Each path below is one point turned by a fixed rotation once a step. After each direction that follows a path, write how fast that rotation turns it, in degrees a step (0 if it stays still).
Each turn is a multiple of 5 degrees from 10 to 175, or 0.
Each row of a path follows its step; steps can be skipped.
Rotation 1:
step 0: [  6   0   0   5  16 -15  20 -30  17  16  15 -18   0  -4   0   0   0   2
  11  42 -21   6  13 -20  -5 -17  -6  -7  -9 -17 -27  27]
step 1: [ 11   6   4   6  25  -9   2 -22  19   5  28 -28   7   4  -6 -20  19  -7
   3  35   4   5  13  -3  -5 -12  15 -28 -18 -21 -18   9]
step 2: [ -5 -10  -1  13  30  18 -12 -18   4   8  39 -29   7  15  16 -27  19  -5
   3  14   4  10  14  10  -3 -24  -7 -13 -10 -21  -7  -1]
step 3: [ -3   2 -13  12  -5  19  -2 -25   7  11  47 -16  10   6  20 -26   1  12
   8  14 -13   5  20   6  10 -23 -25   9  -2 -17  -9   9]
step 4: [ 25  22  -5   8 -11   1  16 -11   8   7  30  -5  28  10   6 -33  16   6
  -5  21 -17  -8  12   7  15  -9 -23   7  -7 -17 -17  24]
step 5: [ 15   7   9   5  17  -4  18   3  -3  10  11 -23  36  19   2 -22  40  -6
 -11  12 -21  -3   7   1   3 -15 -13   4   9 -14 -18  29]
step 6: [-19   9  -3   5  15  -5   8  -3   1   7  22 -28  34  10   6   4  29  -4
  12   8 -37   8  15  -6  -7 -26  -2  -5  20  -9 -17  18]
step 7: [-16  23 -17  10  16  -5   5  -8  15   7  24   2  25   4   1  -7   8  -1
  21  22 -47   8   6   0 -15 -22  -5 -22  -9 -17  -9   6]
step 8: [  5   7 -13   7  38   6   2  -9  14  20   7  -1   7  -2 -10 -35   9   3
   6  29 -40  15   1  -1  -4  -2  -8 -11 -12 -29   0  13]
step 9: [  2  -2  -1   4  37  11   7 -22   8   7  19 -37   1 -10  -3 -24  13   5
  12  17 -25  18  11  -6  12  18 -11   3   0 -25 -17  11]
step 10: [ -3   0  10  16  19   2  21 -28   7 -11  33 -30   7   3  19  -5   8  -2
  18  16 -14   0   3  -3   7   6 -18  -9 -17 -22 -35   4]
Directions:
[-11   0   2  -5  -2  -8  -5   8  -7  -9  -1   4   2  -9  -4  -5  -1 -12
   4   1  -4   9  -2   3   4  -3   0   4  -7  -2   1  16]  40
[  3   2  -2  -7  13  -2  -8  -3  -7   1  -3 -15  -4   1   2   7   9  -5
  -2  -7   1   4   2  15   2   3  -6   0   5   3   4  -1]  100
[ -1   1   2 -10  -8   7   4   7  -4   0   4   2  15   8  -1   1  -6  -1
  -9   4   2  -4   1  14   5  -6   1   5  10  -3  -2  -2]  40
[ -9  -4  -3  -1  -2  -6 -13  -7   1   6   0   6   5   1  -3  -6   3  -6
   1   8   1   6   4   3  -6  -4   7 -10   4   1   8 -14]  65
[  0  -4   9   5 -10  -9  -4 -13  -6   0  -9   3   8  -4   8  -3   6   0
  -6  -2  -4  -2  -1   0   6   8  -7   8   0  -3  -9  -6]  60
[  0  16  -5  -4 -11  -7  -2  -5   6  -7  10  -7   2  -9  -4   6  -3   3
   5   0  -2   1   7   2   5   8   8  -2   1   5  -5  -3]  120
[ 11   4   1   2 -10  -5   4  -5  -5  11  -2   5  -6  -2  -4   8  -5   5
   1   8  -7   5  -2  10  -1  -5  -8  -5  -6  -3  10   5]  95
Rotation 2:
step 0: [ 20  -6 -25  29  -6 -14   7  -7  24 -20  13   9   5   0  24  27  21 -13
  27 -10 -12  10  10   1  12  13   9 -44  14 -20  18   2]
step 1: [  2 -19  14  -6 -11  14  20  -5   2  -9   0  -1 -32   2  -1  30   4 -22
   3  -1  -9   7   6  18   2  19 -34 -45   3  20  -4  37]
step 2: [-23 -35  27  17 -38   1  14   6 -15 -12 -15   1 -16  29  -8 -22  -2 -12
  -2 -22  29  -7 -18 -13  -6  13 -11 -11  -4  18  10   8]
step 3: [ 11 -53 -18  18  -3 -19   1   8 -23   7  -7 -22  27   6 -23 -15  -6  -2
  18   5  22   8 -21  -2  22  12 -18   2   5 -11   5 -21]
step 4: [ 15 -26  -1  17  48   2   2 -20 -13  20 -12 -29   6  10 -20  10  11  -3
 -13  16  -8  15  -9   1   1  18  -6  13 -37 -10 -20  18]
step 5: [ -3   4  11  27  14  -5  10 -21   2  15  20  -1  11  17  -3   1 -21 -21
 -29  11   2   5   5 -27 -25   1  42 -21 -37  -7   7  -2]
step 6: [ 15   1 -22 -11   0   9   9   7  18   8  24  13   6  -9  -8   5   1 -25
  -5   1  -8  -4  17 -34  24  22   9 -40 -15  -1  22 -40]
step 7: [ 10  -1   8  -1 -13  15  13   4  21  16  29  15  -9  14 -10   3  57   3
  -5  -9 -10  12  29   9  19  36 -18  -8  -5   2  13  13]
step 8: [-17 -10  10  30 -27   3   1 -14 -21  -5  19  21 -13  20   0  11   2 -10
  11   0  24  -9  19  41 -17  25 -11   1   0  -8  35   7]
step 9: [ 12 -44  12   5  11 -18   5  -2  -7 -22 -22  17   1 -25 -10   1 -18 -18
  44  -1  16 -23   1   7   4  27  -4   1  -9  11  25   2]
step 10: [ 21 -27  -4   8  19 -19  36  -8   6  11 -32  -2  27  -1  13  -3  -2  13
  -3 -23  19  16  -9  -6   6  31  -1   0  -7  19 -14  36]
Directions:
[  0   0  -2  12 -14  -2   1  -1  -4   4   5   1   4   1  11  -8  -1   3
  -9  -8   1  -9  -3  -1  -6   2   7   0   2 -13  -2   6]  130
[ -6  -5  -4   8   3   3   0  -6   3 -11   5  -4  -4  -1   0   8   7  -3
   1  16  -4   0   0  14  -6  -1   6   4   2  -8  -7   3]  95
[ -4  -5  -6   1  -4  11  -6 -14   1  -6   7  -2   3   1  -2   0  -7   5
   5  -2  -4  -1  -8  -5   8  -3   8   3   2   7  15   3]  120
[  7  -5  -1  -8  15  -3   2   3   6   0  -3  -2  -3   8   4   4  -3   7
 -11  -3  -4   1  -1   3  -2  -2  15  -8   5  -6   7  -3]  60
[ -1  10  -1  -1   0   0   1   2   6   0   1  13   2  -8   4  -3   3   7
   3   2   2  -4   9  15   5   5   4  -2 -11   1  12   2]  40
[  6  -7  -1 -13   2  10  -1   1   5   3   1  -9  -2 -11  -1  -6   0   4
   1   2  -6  -6   4  -4  -1   8  -7  -1  -2  -7  -3  16]  125
Rotation 3:
step 0: [  4  -6 -12  10  31   4  32 -19   3 -12   6 -11  -1  -4  -4   6  -4 -31
  11   0  25   5  -7  -3  19 -20  -5  -2  -8  27   9   9]
step 1: [-16   3  18 -21   5   5  14  16  24  10  -6   6 -14  -8  18  -3  -8 -12
  10 -22 -12  18  22  16  16   4  14  13  25  -3  18  14]
step 2: [  0 -16 -19   5  36 -30   3   0  -1  29 -20  -3   1 -12   9   9  15 -19
  -3   4   6  16  -1 -15  -7  18 -10  -6  -9   1   0  22]
step 3: [ -6  21   3   0 -15  -1  13 -15  10  -7  -6  -8  21   1  20   3 -16  -4
  29  -7  -3  22 -17  -8  26  -3 -22 -12  15 -13  12  24]
step 4: [ -9 -20 -16  -4  -4 -11   7  42   0 -11 -18  21 -22  20  -2  11   4 -11
  17 -12  12  14  -2 -19  -1  -1   6   2 -11 -16  16  15]
step 5: [ 18 -16  -5  -3  11  -4   7 -14 -23   1 -18 -21  10  23  38  -1 -27  10
  -7  -1 -10  -5 -12  -1   3  15  11  -2   4  -5  15  25]
step 6: [-20  11  -6   6 -16 -16  -7  15   0   1  -5  19  28  36  11   7 -11 -26
  11   0 -15   8  17 -16  -7  -8   8 -17   7   4 -17   0]
step 7: [  1 -29  -5 -15   7   5   1  -9 -11 -26  10   3  -7  15  39  -4   8 -10
  -2 -18  26  -6 -21 -15   1 -15  -3 -13  -7  16  -2  -5]
step 8: [  4   3  14  -7  18  -6  12  12  -4   1  -1  -1   3  19  26  20 -23   3
  28  -1   4  -3  28  27  11   0  24  -4  10  -3  -6 -24]
step 9: [  2  -2 -20 -27  14 -26  15   9 -13   9  -1  24   8 -12  14  -6   4 -27
 -23   9  -4  -5   3  -7  16  -9  -3   0  -6  32 -15   2]
step 10: [-24  14  15   8  10   1  12 -22  15   2  15   2  -1 -20  34  11 -13   3
  -1  -4  27   3  13  -8  16 -14  10 -27   2  -8   8   7]
Directions:
[  5   6  -2 -17  -8   2  -4 -11  -7   1  -2   1  -3  -5   7 -13  -3   1
   0  -6  -3   6  -7  -1   0   2   0   7   5   4   6  -4]  170
[ -3   3  -3   6  -6   5  -3   1   9  -2  -1   0 -11   4   1  -8   5  -5
  -6   0  -5   3  -3  -3  16 -13   2 -11  -3   1   7  -5]  115
[-6  1  9 -8 -2 10 12  8  8 -4  5  6 -2 -1 -1 -8 -3  3 -2  2  5  5 -7 -6
 -8  6  4 -8 -4  5 -6  6]  120
[  1  11  -3   5  -2   2   3   1   5 -12   1  14   0   3   4  -1   6  -4
  -8  -9   3  -7   6  -1   0  -1  -8  13   6  -1  -1   8]  125
[-10 -13   0 -11 -11  -3  -3  12  -4   2  -1   9   3  -6  -7   4   7  -6
  -2  -5 -10  -1   3   0   3  -1  -4   1   2   2  -1  -1]  145
Rotation 4:
step 0: [-20  32  -8   2  18 -11 -15  -5 -11   2   6 -24  23  -1  -9   2   0  -6
  -4   6   0  37   9 -34 -17  -6   0 -32  11 -13 -41  -3]
step 1: [ 23  -5 -48  29  10 -14  -3   5  -7   4  20   8  22 -16  -2 -16   9   6
   7  -7  -9  -7  -9 -30 -34  -3  -3 -22 -15   2 -27 -10]
step 2: [ 16 -18   5 -12   2   0   4  34   4 -28  -2   5  14 -20  11   0  22  -3
   6 -43   4  20  -8 -47 -19  10  -5  -3  -8  17  -9 -12]
step 3: [ -3  -3  -9   1   2  18 -19   2  26 -13   0 -21  14 -37 -23  19  31  15
 -19 -31 -21  12  -6 -21  29 -15 -10  -8   3   2  -5  -9]
step 4: [ 43  -1 -12   5  -1 -15 -23 -18   6  -2   0 -22 -10 -15  19   1   8  -8
 -42  -9 -30   2 -22  -7  13  13 -14  -8  27   6 -14 -14]
step 5: [ 25  21  22   5  30 -13 -11   3  10 -10  -1  11  17  32  -7   7 -11   9
 -18 -24 -23  21 -39  -9  -9   6  -6  -4  23 -19 -16  -8]
step 6: [-31  20 -14  16  19 -11 -21  27 -16  -2   9 -16  12   6   5   9 -30   8
 -12 -17 -26   8  11 -30  -5 -12  -4 -14  21 -20 -28 -10]
step 7: [ 21   0 -23  30   0 -10   3  16 -13  21  10 -11  18 -30  16   5  -5   5
   9   0  -6  13 -18 -35 -32  -9 -19 -29   3 -14  -4  24]
step 8: [ 36 -13  10  21  -9   2   9   9   7 -31  20   3  14 -23 -14  14 -17  11
   4 -40   2   6   5 -42 -23   7   7  -5  -3  17   0  -5]
step 9: [  0  -2  18 -28  -4  18 -13 -21  -3  -7  15 -20  19 -39 -16  16  12  -2
 -12 -21 -10  32   4 -38  15  -4   2  -9   8   8 -26  -3]
step 10: [ 29  20 -15  10   4   6 -29 -28  12  16  15  -2  11 -27  -7 -22  20  -1
 -34 -13 -15  -9 -19  -3  -4  -2   8 -20  14   2 -28 -21]
Directions:
[  1  11  -4   8  11   6   2   3 -11  -4  -1   2  -4  12  -3  -5  -2  -5
   4   7   5   0  -1   1   4  -1  -8  -6  13  -2  -2  -4]  60
[  2   1   2  -1  10   2   2   0   5  14   2   1   3  -2 -18  -1   4  -2
   6   1  -5  11  -9   4  -3  -2  -7   0  -5  -3   9   3]  160
[ -9  15  -1   4  -4   2  -5   5   6   6  -4 -11  -3  -9   4  -2   7  -2
  -6   0   4  -1   3   4  -1  -6   6 -13   3   0   8   4]  110
[ -1  -2 -18  -3 -10  -3  -4  -8  -9  12   0  -2  -3  -7  -2  -5  -1  -2
   0   5  -5  -7  -4  -4   6  -3  -8   3   2  -2  -6   6]  120
[ -6   2  -3   2   0 -12  -4   1   5  -2   2  -5   5  11   0  -7  -7   0
 -10   5   5   5   1   3 -11  -2  -4   7  -4 -15  -4   3]  60
Rotation 5:
step 0: [-11   6   3  27 -26  12 -22  -9 -22  -5  -8  17  18  11 -37  21   2   0
   9  -3   3   6 -18  28  -6  16  -5  11 -17  31 -12  14]
step 1: [ -2  -5   8 -14 -25  17   3   5 -21  28  -3   4 -26  13   3   3  25 -24
  15   2  20   3   8 -27  16  39 -17  -9  21   0  -3   0]
step 2: [-22 -10  12  15  -7 -13 -16 -18 -29 -21   9  -9  15 -17 -10  24  -7  37
  -2 -12   1   5  28   0  11  40   0   7  -2   5   9   9]
step 3: [ 10 -24   3   8  -4   7  14 -11 -15   0 -14  18  -6  30 -30  15   5 -21
  -9 -10  29 -10   1 -15 -18  17 -13  -7 -14  23 -34  11]
step 4: [-35   9  16   4 -20  15  -3  32 -20  12  23   0 -13  -6 -20  20  -4  -8
  11  -7   7   7  10  11   3  31  -7  18  19 -21   6  23]
step 5: [ -2   9   0   1 -16 -23 -24 -16 -20  -6 -29 -20  13  14 -10  27  10  -9
  -4  13   4   7   9  -2  15  32 -14 -15  -3  38 -11   1]
step 6: [  4 -25  26 -11  -3  -8  24  -5 -16   4   7  14 -33  24 -10  24  10  16
   9 -26  17  -7  14 -15 -17  33   5   4  15  -9   6   4]
step 7: [-21  10  -6  13   5  -8  -8   9 -28 -23  10  -4  10 -14 -23  19  -3  -7
 -17  14  26  -9  31  12  -8  10 -26  18  -2  10 -12  33]
step 8: [-14   8  30 -16 -21  -9  -1  13   4  22 -10   7   8  29 -39  27  19 -14
   5  -9  -4  -5 -10  -7 -10  19   4 -18  13  18 -24  -5]
step 9: [ -3   9  -6  -3 -15 -13 -24  -3 -29  -1   1   5 -36  10  -1  11   3   2
   5  -2  21  -6  28  21   2  31   1  18  25   4  34  10]
step 10: [ -4  -1  25  -9  14 -23   0  -8 -18  -9  -8  -1  20   2  -7  25  36  19
  10   6  10 -10  20 -21 -12  11 -34   0 -10  14 -27  11]
Directions:
[ -7  10  -5 -10   3  -2  -4 -14  -7   1  10   5   0   3  -9   8  -1  -5
   7  -4   4   0  -3  -8  -3  10  -2   1   0   2   0   6]  0
[  2  -4  -5  -3   1  -2  -5  -6   9   7  -6  12  -9   6   2   5 -10   6
  -5  -6  -9  -6   7   9   2   6  -3   0 -10   1  -2   1]  115
[ -3   9  -2   1   9   5   0  11  -3   4  -4   4  -3 -11   8   3   3   1
  -6   4   2  -5  -2  -5  -2   9 -15   1  -4 -10   6   0]  130
[ -1   4   6  -4   5   1  -8  -1   0   7 -10  -5  -4   5   0   1   7  -9
  12   2  -1  11  -3  11  11   2  -1   3  -3   0  10  -4]  90
[  3 -11   1   0  12  -6  -9  -3  -4 -10  -2  -7  -2   5   8  -1   0   8
   6  -9   6  -4   5 -10  -2   2  -2  -2  -1  -1   7  -9]  95
